In the data rows, the value 50 means zero.
Each row below has a hidden score, from 0 to 20, with 10 about the middle. What is it? The score is a weighted sum of the row's numbers plus the product of two more (or one squared), each taken from its middle value.
[47,34,30,37,50,70,40,30,20,34,34,34,47,70,37,66,47,34,57,50,34,40,27,57]: 9
[37,40,50,47,57,37,50,30,60,37,43,37,43,47,30,50,34,47,43,70,57,47,47,60]: 10
[43,53,43,57,47,43,50,60,24,27,57,53,30,37,53,63,76,50,40,40,63,70,53,53]: 9
[43,57,47,47,73,43,47,63,37,47,66,60,43,40,70,70,60,70,40,40,50,50,53,50]: 5
[30,34,40,60,63,63,34,47,47,70,57,17,43,80,37,50,47,57,40,37,50,57,27,50]: 8
[40,57,66,47,63,34,40,37,30,43,57,67,50,43,50,40,37,50,37,63,70,50,44,43]: 9
[40,53,60,47,30,57,60,53,73,37,30,57,40,63,30,57,40,34,30,37,17,47,27,53]: 14
[24,63,34,40,30,30,70,37,60,37,53,63,73,40,73,63,34,70,53,66,37,43,57,43]: 7
[57,53,47,63,43,47,43,60,40,43,57,57,34,37,66,47,60,67,40,63,57,43,37,50]: 7
[27,50,60,40,57,37,47,47,40,40,60,17,40,40,37,57,34,34,40,73,57,43,34,60]: 8
[53,37,73,40,60,57,47,40,34,30,50,37,40,47,30,27,53,47,70,76,66,50,44,53]: 12
[60,30,27,50,50,60,30,24,30,66,43,53,57,47,47,73,76,37,60,60,34,57,37,53]: 10
[40,47,73,53,37,80,66,60,80,76,37,57,50,60,37,43,83,53,53,70,30,40,37,63]: 17
[40,30,60,40,53,66,66,76,43,37,40,30,24,37,56,50,60,67,43,34,63,86,63,53]: 8
[40,60,47,43,40,60,50,34,63,50,27,43,40,34,30,57,37,57,30,50,27,37,40,43]: 11
[53,66,53,66,40,60,34,37,66,40,66,47,73,43,63,30,63,67,66,57,70,47,37,34]: 10
[63,30,27,33,53,63,63,30,37,53,27,67,63,47,43,63,76,60,70,66,43,37,47,47]: 10
[43,43,53,43,34,60,70,30,30,40,60,14,37,63,30,24,37,50,60,40,70,53,37,37]: 10
[47,73,43,57,34,47,47,40,40,53,34,63,43,47,53,63,67,63,34,63,37,37,47,53]: 8
[43,34,53,73,43,63,53,50,57,30,37,57,34,70,37,47,30,30,43,57,24,47,83,57]: 11
[43,63,40,37,37,37,43,43,37,53,50,53,34,43,53,66,50,63,30,37,20,37,53,47]: 8
[37,66,53,53,34,63,63,83,50,43,70,60,43,40,66,63,47,60,60,40,40,53,47,47]: 10
[57,30,60,50,53,24,57,47,50,63,73,60,53,43,70,47,63,60,63,40,70,40,37,34]: 5
[76,63,76,76,63,27,27,30,37,53,66,63,50,93,73,50,47,57,53,53,60,34,40,37]: 6
[66,34,63,53,60,63,47,57,50,57,50,50,34,40,30,30,47,37,76,66,70,63,60,34]: 10
[47,47,70,43,63,37,60,37,37,40,63,20,34,34,43,40,50,44,66,50,60,43,50,60]: 9
[57,30,30,37,47,43,37,47,34,57,57,63,40,43,50,66,67,67,40,66,43,37,37,60]: 8
[53,43,27,63,27,57,53,34,40,70,40,57,27,30,47,60,53,57,47,57,50,50,30,27]: 7
[40,37,63,40,57,50,73,76,53,57,63,53,43,40,66,63,50,67,37,24,60,66,50,70]: 9
[24,30,40,63,34,43,53,76,76,63,30,63,34,76,53,63,37,60,60,53,27,27,14,53]: 8
[53,47,30,70,30,50,63,40,50,50,63,43,86,50,30,17,40,50,34,63,43,34,47,27]: 18
[73,73,60,63,57,34,60,37,40,50,60,60,43,34,47,30,63,50,70,60,53,37,57,37]: 11
[57,40,70,47,73,43,43,34,40,43,40,57,47,40,27,24,24,44,63,66,70,40,44,34]: 13
[57,57,47,43,50,60,57,60,43,47,50,60,60,40,63,30,34,47,50,53,60,50,40,30]: 10
[53,66,66,33,27,63,73,63,60,43,63,47,66,50,37,27,43,50,37,53,79,73,47,34]: 12
[66,43,70,57,70,60,63,47,80,83,70,67,47,40,30,37,43,34,76,70,66,47,44,57]: 15
[60,53,37,37,47,57,37,57,34,37,53,60,47,50,60,60,57,70,43,70,43,43,34,53]: 7
[80,57,50,57,34,30,50,53,40,53,60,60,40,40,73,66,76,63,53,47,60,60,67,57]: 5
[37,73,66,43,57,57,37,73,40,43,66,67,43,37,60,53,34,37,40,24,53,70,63,37]: 9
[66,40,40,37,40,70,50,70,43,47,37,63,40,43,33,27,34,30,73,43,66,47,50,34]: 10
[50,40,70,57,47,53,66,57,66,37,60,57,37,43,70,34,60,67,47,66,70,37,53,47]: 9
[66,60,70,37,47,34,73,34,57,80,50,60,40,80,47,53,67,37,34,43,24,76,80,67]: 16
[43,73,47,50,40,57,53,66,50,40,66,60,34,34,66,66,63,57,50,40,37,63,53,53]: 10
[70,53,66,40,30,60,43,50,47,43,27,47,47,60,66,53,73,70,70,50,53,70,50,40]: 6
[70,34,66,63,47,34,73,50,63,60,73,57,40,70,53,37,73,70,70,60,60,37,37,34]: 10
[50,43,47,43,60,66,40,53,43,43,40,57,37,34,30,53,40,40,70,60,63,47,60,60]: 12
[63,34,43,37,63,63,47,47,60,57,40,60,34,43,33,34,37,34,66,60,60,57,57,40]: 10
[53,30,53,60,66,40,40,37,63,37,63,57,47,40,63,34,40,40,60,66,66,47,47,37]: 10
[70,40,66,53,47,53,70,60,40,47,53,67,66,70,70,53,67,67,43,37,73,60,60,50]: 8
[63,30,50,40,37,34,40,57,40,37,37,63,34,70,24,47,43,34,73,43,34,76,57,60]: 10
[66,70,66,73,47,30,43,34,37,47,66,70,63,53,70,34,43,53,40,60,50,43,47,30]: 9
[37,63,27,50,66,47,66,73,63,57,50,40,83,40,43,40,70,30,34,37,27,30,57,53]: 12
[40,70,43,40,43,53,66,34,60,43,50,40,47,53,47,57,47,34,83,34,70,66,40,50]: 15
[37,47,60,27,50,27,34,50,73,40,57,43,37,37,50,66,40,70,27,24,37,53,50,53]: 6
[40,40,34,47,63,70,47,47,73,53,34,34,43,34,47,60,34,34,50,66,37,43,53,70]: 11
[47,43,34,37,57,40,27,30,47,40,37,47,34,34,30,60,34,30,37,50,53,43,37,67]: 13
[37,37,60,37,63,30,34,47,37,47,70,43,40,43,56,40,34,57,37,43,40,37,50,63]: 9
[63,73,34,40,30,63,63,30,60,47,34,24,73,83,40,34,43,47,66,14,57,53,37,50]: 11
[60,43,73,60,60,57,43,37,30,70,66,37,57,86,47,63,60,73,43,40,53,53,37,43]: 6
[60,40,30,66,27,63,80,43,37,40,34,40,80,40,63,57,53,47,34,37,40,47,53,34]: 11
[40,47,70,66,50,47,37,40,43,34,34,40,30,34,47,47,34,37,40,43,53,27,47,70]: 9
[27,47,47,70,66,40,47,47,66,30,34,34,50,47,37,60,30,34,37,57,50,40,47,57]: 9
[70,76,53,70,30,43,50,37,37,34,47,57,80,37,70,34,40,70,40,43,53,40,53,43]: 15
[34,37,50,60,37,40,66,40,50,30,37,57,50,80,33,57,30,37,40,34,17,70,50,67]: 14
[20,27,53,20,47,57,43,47,63,34,63,43,37,57,43,60,47,70,30,27,43,63,34,53]: 7
[70,43,40,60,34,63,53,37,53,70,47,20,40,80,50,53,47,50,60,47,70,47,47,47]: 7
[37,47,34,40,60,43,43,40,47,34,37,57,34,37,43,66,57,60,37,70,34,34,37,67]: 10
[30,30,66,57,73,53,47,83,73,47,66,24,43,37,33,53,40,63,50,27,30,70,37,53]: 10
[66,66,47,73,37,34,30,50,27,30,57,40,17,20,56,53,63,57,34,63,57,37,30,34]: 8
[73,53,66,60,47,43,43,57,50,57,73,70,50,47,70,43,53,73,63,57,60,34,37,43]: 5
[63,66,63,63,37,57,37,60,70,50,57,60,63,37,66,20,37,40,57,57,66,53,40,30]: 11
[53,66,30,63,57,50,57,63,37,40,53,20,86,80,70,27,37,34,53,53,70,63,40,30]: 14
[34,60,73,47,53,70,47,70,53,34,63,20,66,43,43,70,30,47,27,17,60,63,44,67]: 9
[66,66,43,70,40,70,53,37,37,40,30,57,57,70,73,73,80,60,37,53,40,40,40,30]: 9
[63,43,43,43,50,50,30,50,60,34,60,37,43,50,43,27,50,57,73,27,34,80,60,70]: 15
[50,30,43,66,40,37,47,76,57,53,66,67,43,50,73,66,73,73,37,40,60,34,34,50]: 2
[63,40,50,40,47,63,60,53,37,40,66,43,43,57,50,63,73,37,76,37,34,63,80,57]: 11
[53,47,27,30,47,53,73,73,37,47,34,67,50,37,33,27,57,37,40,30,53,40,37,27]: 11
[57,66,37,70,34,37,37,63,30,40,60,60,50,47,43,60,70,44,40,66,57,50,60,37]: 9
[60,40,70,53,66,40,40,57,43,60,53,60,43,60,40,30,30,27,60,47,73,43,50,30]: 7
[47,73,30,33,27,70,83,34,27,60,40,14,76,76,43,40,37,27,63,20,60,66,47,63]: 14
[70,37,37,57,24,63,30,37,60,57,30,50,24,70,60,57,67,44,60,60,40,73,50,63]: 10
[73,73,43,53,43,47,37,34,40,47,60,70,47,40,70,37,43,57,40,57,47,30,40,30]: 8
[50,60,47,70,53,66,43,37,50,50,47,57,43,43,33,60,37,37,57,66,53,50,63,70]: 12
[60,50,37,43,40,40,50,76,57,40,70,70,66,53,80,73,80,37,40,27,37,63,47,43]: 13
[40,70,60,73,34,66,47,53,80,57,66,34,96,76,66,63,37,34,37,30,60,73,80,63]: 15
[57,34,66,37,50,50,70,37,34,37,63,40,43,37,43,40,40,47,73,47,66,34,27,37]: 9
[34,50,43,40,57,30,50,50,57,43,60,47,73,47,40,70,60,44,40,43,60,53,57,73]: 9
[70,76,34,63,50,63,40,43,27,34,43,57,37,30,50,40,43,53,47,53,57,60,60,43]: 16
[53,73,50,33,47,40,57,34,40,34,43,60,66,37,63,40,34,67,37,73,57,47,60,43]: 12
[57,80,63,47,66,50,76,53,43,83,63,37,93,47,56,57,73,34,57,40,37,34,53,53]: 13
[73,37,53,53,60,76,47,47,50,86,43,70,70,53,47,70,70,40,70,60,60,50,83,57]: 8
[66,66,66,63,57,53,50,37,57,47,53,63,57,76,43,37,70,40,63,63,76,60,50,50]: 14
[50,66,66,66,47,66,40,63,34,40,70,73,57,60,56,40,50,37,30,30,66,76,53,30]: 13
[34,50,53,60,66,34,40,37,73,73,57,63,37,37,43,47,40,63,40,63,53,47,44,63]: 9
[57,37,24,37,47,53,47,76,40,47,27,60,34,43,33,30,43,37,76,24,63,76,44,27]: 10
[57,66,53,50,27,60,43,47,37,43,30,43,50,63,66,60,67,73,40,66,43,47,40,47]: 6
[66,53,70,63,63,40,60,43,34,40,60,60,47,76,76,76,76,63,57,63,60,50,47,37]: 13
[70,53,47,40,66,63,30,34,34,73,20,37,53,43,70,73,37,50,66,60,57,63,89,80]: 9
[40,40,53,53,70,57,40,40,50,53,37,37,50,37,43,60,37,37,43,60,47,37,73,67]: 11
[30,40,57,33,57,50,30,66,70,50,70,37,57,47,43,47,50,60,37,24,30,60,27,57]: 9
[57,30,37,57,63,66,53,50,47,66,53,63,50,43,37,34,57,53,66,63,63,53,50,30]: 11
[43,37,43,60,40,60,27,30,66,47,40,40,66,57,50,70,60,37,53,70,50,43,70,60]: 8
[30,47,53,37,53,27,70,60,43,50,63,37,70,43,30,50,63,60,43,30,47,50,37,67]: 11
[37,30,60,40,53,60,30,53,34,40,37,47,60,53,47,37,50,37,63,57,50,34,34,34]: 8
[53,66,37,63,27,50,57,43,40,80,53,67,47,40,50,66,53,70,40,66,37,40,44,43]: 7
[57,60,63,47,60,40,63,40,37,60,60,63,43,53,53,34,57,47,53,47,63,53,57,27]: 9
[66,50,66,30,57,40,53,40,40,37,57,50,53,50,43,37,30,34,63,53,60,37,44,57]: 9
[30,34,40,47,66,40,43,37,60,47,57,30,40,37,30,63,40,37,37,50,34,40,40,70]: 10
[53,40,70,53,70,57,76,76,40,73,57,24,73,63,56,66,70,63,43,30,63,73,47,67]: 12
[66,63,40,57,60,70,73,43,70,43,37,63,57,80,40,30,70,37,50,53,76,80,80,47]: 17
[40,34,40,40,66,40,50,83,70,50,53,53,37,40,73,70,73,60,40,50,40,47,34,47]: 8
[43,47,37,33,30,63,73,37,43,57,47,24,43,83,70,30,30,63,63,27,66,83,70,37]: 10
[43,66,34,43,40,27,34,30,53,40,60,67,53,50,70,60,50,57,30,63,37,43,50,40]: 7
[70,43,50,40,57,57,40,63,60,30,27,60,40,50,30,50,43,37,70,34,53,80,63,40]: 10
[37,47,66,43,66,34,34,60,47,43,70,57,47,40,47,66,40,57,37,43,43,43,34,73]: 7
[30,66,27,33,27,50,63,70,53,30,57,63,43,57,70,60,40,60,73,34,30,50,70,67]: 7
[63,37,53,37,63,63,60,40,40,40,66,70,43,50,66,50,60,73,63,53,50,37,44,57]: 8
[50,76,43,37,34,57,37,37,73,50,34,60,37,34,56,57,60,44,40,60,34,43,40,34]: 8
[30,37,47,60,40,53,40,37,66,57,43,47,43,34,30,50,37,40,60,73,79,47,53,57]: 10
[63,37,63,76,70,47,57,34,57,60,66,60,30,34,56,34,60,70,70,60,66,43,37,30]: 9
[73,53,50,47,63,73,43,70,50,47,37,70,60,43,56,24,34,44,66,40,70,60,63,43]: 11
[50,76,76,33,66,40,47,50,43,83,63,70,76,86,47,60,37,34,34,20,27,80,80,80]: 11
[63,57,34,60,24,60,30,37,57,60,60,67,60,66,83,63,67,70,60,63,53,57,53,37]: 6
[57,30,57,43,53,34,34,34,34,57,50,40,30,27,40,50,40,53,50,50,60,37,40,40]: 11
[37,37,63,37,57,60,53,43,40,47,60,57,37,66,66,53,47,53,34,50,57,80,57,40]: 13
[60,37,47,33,60,63,40,76,47,53,37,57,37,43,33,30,34,30,76,40,60,66,57,30]: 9
[66,50,40,30,47,57,50,43,43,34,47,47,37,53,30,34,43,34,73,66,53,66,44,53]: 12
[40,37,27,27,60,53,40,40,50,76,30,40,50,50,40,47,63,53,47,63,37,30,40,53]: 9
[50,70,34,66,34,53,60,47,63,43,66,40,43,40,27,40,67,30,70,73,70,43,60,40]: 12
[66,60,27,63,27,70,43,40,34,83,43,63,47,47,47,60,76,70,63,76,40,53,44,37]: 9
[60,70,34,70,27,63,50,37,37,30,40,47,76,57,76,40,50,70,43,53,53,53,44,37]: 10
[34,57,40,37,53,37,57,73,40,53,63,37,70,40,40,47,80,60,47,30,37,57,53,50]: 11
[63,34,63,76,73,66,70,70,57,53,47,57,50,63,60,47,53,47,37,30,57,57,57,40]: 16
[70,57,60,76,53,66,83,66,66,76,57,53,83,76,60,40,76,67,73,34,70,57,50,43]: 16
[66,43,57,33,66,66,47,53,37,83,43,37,63,50,50,57,43,34,70,63,60,43,60,43]: 6
[66,40,63,40,60,47,37,30,37,53,50,47,40,40,37,40,37,37,57,63,50,34,44,57]: 11
[47,34,37,40,34,50,37,66,43,76,43,70,53,70,50,63,50,40,40,63,47,40,57,63]: 4
[66,60,63,47,57,47,37,40,40,47,50,57,34,40,50,43,47,60,43,63,43,37,34,40]: 8
[30,37,70,50,60,40,43,50,63,66,34,30,57,53,63,70,47,37,47,47,53,63,70,70]: 8
[43,47,34,40,57,47,40,30,57,70,40,34,63,34,43,50,57,30,43,47,37,37,47,63]: 11
[34,47,60,66,53,37,43,40,73,43,37,27,60,47,53,70,47,40,50,47,53,50,67,70]: 8
[57,34,66,43,60,30,57,34,40,86,70,47,63,57,37,60,53,53,57,24,57,47,47,47]: 6
[30,30,34,47,50,40,34,50,60,34,47,47,37,63,37,66,40,50,43,47,43,40,44,70]: 7
[30,34,70,33,47,43,43,30,43,37,60,27,47,76,33,66,67,63,34,40,40,66,34,63]: 8
[30,37,57,37,76,47,53,70,34,47,57,57,50,37,33,60,37,34,27,30,43,37,44,60]: 9
[30,37,40,63,53,43,43,37,66,37,27,34,30,30,40,57,43,30,40,53,24,30,37,73]: 10
[37,40,70,57,40,66,34,50,27,34,47,40,47,47,47,30,47,47,73,47,63,53,60,63]: 12
[47,50,27,30,24,57,57,53,53,76,34,60,43,47,33,66,67,60,37,66,37,40,57,63]: 9
[66,37,57,50,60,40,30,27,27,63,40,37,47,53,40,57,47,53,66,63,57,37,44,34]: 8
[40,50,70,63,34,40,70,47,43,34,53,17,43,43,30,37,24,30,73,60,60,40,40,50]: 11
[47,40,53,47,66,43,34,70,34,47,73,57,50,47,50,60,80,70,40,53,20,34,27,73]: 8
[30,50,66,43,60,63,43,60,37,60,66,27,57,47,37,63,40,37,37,30,47,73,40,67]: 11
[60,53,57,37,24,43,63,70,37,43,63,20,50,76,60,37,30,34,66,63,73,43,50,50]: 9
[27,37,63,37,37,73,73,37,63,57,50,60,43,63,50,63,76,37,37,27,14,53,76,60]: 17
[63,37,73,80,73,50,80,43,73,60,66,60,37,43,70,30,63,67,76,60,70,40,57,40]: 15
[57,60,43,47,34,40,34,34,53,50,70,80,73,57,66,50,47,37,40,57,50,50,50,70]: 10
[73,43,34,40,47,47,40,50,50,47,53,50,57,43,47,66,70,63,50,50,43,47,53,53]: 10
[60,47,37,40,50,63,34,34,43,37,43,70,53,50,66,70,63,67,50,57,43,40,34,37]: 6
[53,37,53,43,50,73,66,57,34,50,50,40,57,80,43,47,47,60,30,20,63,66,50,60]: 9
[34,63,53,43,53,43,37,66,47,40,66,57,40,40,73,66,53,53,40,20,37,63,76,57]: 6
[57,43,53,47,30,34,34,57,34,60,63,60,50,43,70,66,76,70,43,37,53,60,37,47]: 4
